In the data rows, the value 128 means zero.
The same things were measured in two ways. The second way is not exact.
Here are some of them measured both ways, the first way above the second, with a blank line after each pair.
tensor([088, 110, 095, 114, 086, 124, 085, 096])
tensor([149, 162, 142, 138, 146, 166, 151, 183])

tensor([118, 142, 127, 147, 129, 181, 088, 181])
tensor([175, 159, 087, 144, 111, 090, 114, 110])

tensor([106, 139, 100, 154, 098, 170, 086, 158])
tensor([191, 163, 093, 156, 135, 115, 114, 155])

tensor([139, 107, 165, 083, 196, 083, 150, 119])
tensor([083, 104, 146, 112, 101, 137, 182, 081])

Then 40 more things, the second way only, each followed by its number:
tensor([064, 070, 163, 103, 116, 139, 138, 091]) 0
tensor([151, 157, 110, 093, 117, 062, 101, 103]) 1
tensor([169, 150, 102, 135, 113, 082, 073, 117]) 2
tensor([069, 071, 142, 118, 106, 137, 121, 072]) 3
tensor([169, 176, 108, 141, 151, 125, 127, 170]) 4
tensor([181, 152, 085, 155, 121, 099, 096, 134]) 5
tensor([159, 163, 065, 145, 127, 099, 119, 102]) 6
tensor([095, 126, 183, 110, 153, 167, 187, 147]) 7
tensor([168, 186, 117, 129, 131, 080, 116, 128]) 8
tensor([103, 080, 166, 130, 144, 190, 135, 158]) 9
tensor([181, 170, 104, 144, 147, 124, 111, 153]) 10
tensor([080, 095, 132, 105, 101, 140, 164, 062]) 11
tensor([160, 169, 114, 123, 135, 074, 095, 140]) 12
tensor([057, 077, 168, 108, 114, 165, 150, 103]) 13
tensor([115, 104, 191, 120, 145, 151, 092, 170]) 14
tensor([067, 077, 170, 109, 130, 152, 169, 122]) 15
tensor([166, 183, 133, 107, 140, 099, 149, 153]) 16
tensor([173, 158, 089, 139, 127, 094, 089, 146]) 17
tensor([150, 134, 149, 140, 157, 184, 118, 182]) 18
tensor([079, 071, 149, 124, 134, 170, 140, 096]) 19
tensor([170, 179, 147, 126, 151, 126, 128, 167]) 20
tensor([107, 124, 078, 114, 113, 072, 133, 070]) 21
tensor([092, 103, 116, 124, 110, 176, 196, 091]) 22
tensor([081, 074, 134, 147, 142, 194, 128, 119]) 23
tensor([181, 155, 096, 142, 131, 107, 094, 143]) 24
tensor([174, 163, 120, 125, 132, 056, 100, 135]) 25
tensor([175, 130, 105, 138, 108, 106, 073, 123]) 26
tensor([154, 168, 129, 115, 137, 064, 088, 138]) 27
tensor([065, 085, 165, 102, 118, 144, 176, 099]) 28
tensor([177, 171, 095, 138, 118, 094, 113, 134]) 29
tensor([138, 100, 172, 155, 129, 166, 088, 180]) 30
tensor([071, 067, 168, 108, 111, 153, 141, 098]) 31
tensor([073, 074, 176, 092, 114, 166, 144, 114]) 32
tensor([063, 074, 114, 146, 132, 165, 138, 083]) 33
tensor([089, 104, 177, 094, 142, 162, 179, 140]) 34
tensor([106, 118, 111, 170, 120, 201, 175, 139]) 35
tensor([145, 178, 132, 100, 134, 058, 136, 123]) 36
tensor([067, 077, 109, 162, 124, 155, 122, 155]) 37
tensor([174, 159, 092, 160, 127, 119, 108, 157]) 38
tensor([179, 173, 085, 146, 136, 106, 120, 149]) 39
Which numbered row above is the same thing as each row below? Its number follows it:
tensor([131, 162, 125, 178, 112, 187, 121, 150]) 26
tensor([136, 098, 131, 100, 093, 164, 068, 130]) 16
tensor([087, 127, 097, 135, 077, 123, 122, 075]) 18
tensor([115, 083, 126, 080, 119, 078, 139, 076]) 7
tensor([144, 147, 135, 171, 114, 188, 110, 164]) 2
tensor([172, 146, 156, 133, 165, 129, 132, 201]) 21
tensor([110, 145, 144, 144, 135, 159, 094, 199]) 6
tensor([161, 123, 122, 152, 090, 174, 092, 162]) 12
tensor([131, 164, 090, 160, 161, 066, 158, 106]) 37
